Turns in one plane each, and the order they were made in; the first pair answered:
R (before => after):
[ 15  25  -9   9   4  11 -27  12  13] => [-21  17  -4  18   6  23  16  -3 -11]
[  7  22   5   8  -3   9 -26  12   8] => [-23  17   8  13  -1  20   5   3  -8]
[  7  18  -7   1  -8  -6 -28  -8  23] => [-10  29  -1  11  12  21  -4 -10   9]
[  8 -13  -1  -6  -7  -6 -13   3   4] => [ 5  4  3  3 10 10 -9 10 -1]
X (before => after):
[  0   3   2  -4  -6   0   6  -5 -18] => [  2   8   2   1   3   5   3  -1 -17]
[ 7 15 -7 -5 11  4 -4  0 -4] => [ -4  -1 -12 -11  -6  -7   1 -14  -6]
[-18  -7  -8   1 -17  -6  16 -18   1] => [ 12  -7  24  -1  11  -1  11  15 -15]
[ -1 -16  -9  -3  -6 -23 -18  -4 -10] => [ 13  -2  -2   5  14  -9 -27   9 -11]
Y (before => after):
[-12  21   8  19  13  25   6   5  10] => [-3 14 21 14 18 23  7 18  2]
[-24   7  -5   6   5   9  16 -10  -6] => [  1  -7  20  -1  11  -1  14  16 -19]
[ 20   6  32   9  23  15   3  34 -13] => [ 27  24   5  10  10  13 -31  18  20]
[  5   6   2 -10  -4  -3  -1  -8  16] => [ -7   8   2  -8  -3   2  10 -13  12]

Each pair is 2 to 3 turns apart.
[ 11 -29  16 -13  -6 -20  13  17  -9] => [ 31   3  -3  -7  -3 -12 -29  14  19] : Y, X
[ 15  10   6  -1  26   6 -20   6 -20] => [ -9  20  -8   6  22  15 -11 -12 -17] : Y, Y
[ 16  11 -17   1 -15   1 -13  -8  14] => [ -7   5   3   6   2  15  26   1 -17] : X, R, R
[-15 -14 -11  -8 -19 -15   6 -15   8] => [  4  -8  20  -2  12   2  14  16 -15] : X, R
[ -9  13 -20   8  14  25  12 -18   3] => [-15   3 -15   8  14  21  22 -15  -6] : Y, X
[  7  -4  18   7  21  24  10   6 -13] => [ -3 -34   6  -7 -13  -8  12 -10  -4] : Y, R, R
[-27   9 -10   9  -2  24  21   6 -20] => [-18  27 -24  12  -1  25  -2   3  -1] : Y, X
[-26 -29  -3  -8 -24 -19  29 -16 -14] => [ 24 -31  16 -15 -17 -31  -4  16  -9] : X, R, R
[ 15 -14  16  -9  -7 -17  -2  12  -3] => [ -2 -19   9 -11 -18 -18  10  -1   0] : R, X, X
[ -5  23 -10  16  23  11 -15  -4   2] => [  8  16 -13   7  11  -3 -27  -4  11] : R, R, R
[ -8   2  25  11  15  -1  11   2 -21] => [ 16  -8  20   0  -1 -23 -18   8  -4] : R, R
[-10 -13 -12  -4 -20  -6 -11 -22   1] => [-11  13  -6  10  10  24  -9 -10  -6] : R, R
[ -1   0  14   2  38  30  -1   0 -26] => [ 29 -13  21 -12  25   3 -22  14 -12] : R, Y, R
[ -1  32  11 -10  28  16 -23 -10  23] => [-19  18  28 -10  36  22  15  -8  -4] : R, X, X
[ 12  15  13   8  23  17  -5  14 -10] => [-20 -13 -10  -1 -17 -10  11 -19  -4] : Y, Y, X
[ -3   6  -3  -9 -17  -8 -15 -12  14] => [-17   1  -2  -8 -19  -9  -2 -19   6] : R, R, R
[-15   3 -12  20  -4  21   6  -9  15] => [  1   1 -17  13 -14   7 -14  -4  27] : R, R
[-12  13 -24   1 -19   0  -5 -13   7] => [ 12   0 -12  -8 -25 -16 -17   4  10] : X, Y
[ 13  16   8  18  46  32 -15   1   9] => [-37  -9 -20  12   3  13  18 -43   8] : X, R, Y
[ 19  32  -8  14  13  11 -33   6  21] => [ 36 -12  25  -6   4 -17 -14  31  -2] : X, X
[  6 -22  31  -5  12  -1  16  24 -20] => [ 18 -19  -3  -9 -19 -24 -26   6  18] : Y, X, X
[  4  -4 -18  21 -11 -12  -6 -11  23] => [-15   6 -15  31   6   6  16 -13   9] : R, R
[-13 -13 -28  -6 -30 -17  -7 -23  20] => [ -5   9  19   7  30  26  21  15 -23] : R, R, Y
[ 19   4  -9   0  -6 -13 -31   6  21] => [-25   2 -23   2 -16  -4   0 -20  11] : X, Y
[-23  18  11   9   9   9  -3  -2  21] => [-24   3   5   2  -6  -7  -7  -8  25] : X, R, Y
[ 16 -34  37  -5 -12 -26   3  28 -17] => [-30 -33   8  -2 -31 -23  22  -9 -14] : X, X, Y
[ -2  13  -9  -1  16  14 -25   5  13] => [ -9  10 -17  -2   8  11 -22  -4  15] : X, X, X
[  6 -10 -14 -14 -30 -26  -3 -12  10] => [ 28  21 -12  -4   0  -4 -26   3  17] : Y, X, Y
[-28   8   1  10  12  14  26  -6 -14] => [ 23  -9  24  -7   9 -13   4  24 -12] : X, Y
[-23  19  20   8  40  30  23  -2 -12] => [-14  -6 -23 -14 -22 -25 -15 -30  32] : Y, Y, X
[-25   7   1   5   3  22  16  -8  -4] => [ -4 -22  19 -11  -7  -2  12  14 -12] : Y, R
[-21   3  -5  -2   7  13  32 -12  -9] => [ 11  -4 -16 -16 -17 -16 -12 -11  24] : R, R, X
[-20  -3  36   3  30   0  42   6 -28] => [-41  -8  14   3  11  -9  47 -19 -18] : X, X
[ 26 -33  17  -7   0 -19 -10  23 -12] => [ -6   0 -33   6 -16  -5 -28 -20  22] : Y, Y, R
[ 17   5 -22  -2   8  15 -17  25  22] => [ 22 -16 -15 -11  -4  -6 -14  30  17] : Y, X, R
[ 11   4  -4  -6  17   3 -13  -2  13] => [-11  -5   0  -5  16   9  15 -12  -1] : Y, Y, X
[ -5 -15  -8 -12 -37 -12 -14 -19  20] => [ -8 -32  19 -15 -24 -13  17  -1 -11] : Y, Y
[  1  -2 -33   2 -22 -15 -25 -13  30] => [-24  26 -28  21   8  24   1 -15  12] : X, X, Y
[  2  27 -18  13  -1  13 -13  -1   1] => [  8  -7  -8  -4 -29 -23  -8   3  -4] : Y, X, R
[-9  9 -9 14 14 21  9  9 -4] => [-19   4 -23  12  -2  13   8  -5   3] : Y, X
[-21   6 -10  12  24  21   0 -12  -7] => [  8  -8 -19  -2  -5  -9 -32 -12  15] : R, R
[ 21  17  10  -1  18  17  -6   9 -11] => [ 26   3  17  -7  14   8   0  13 -18] : R, X, Y
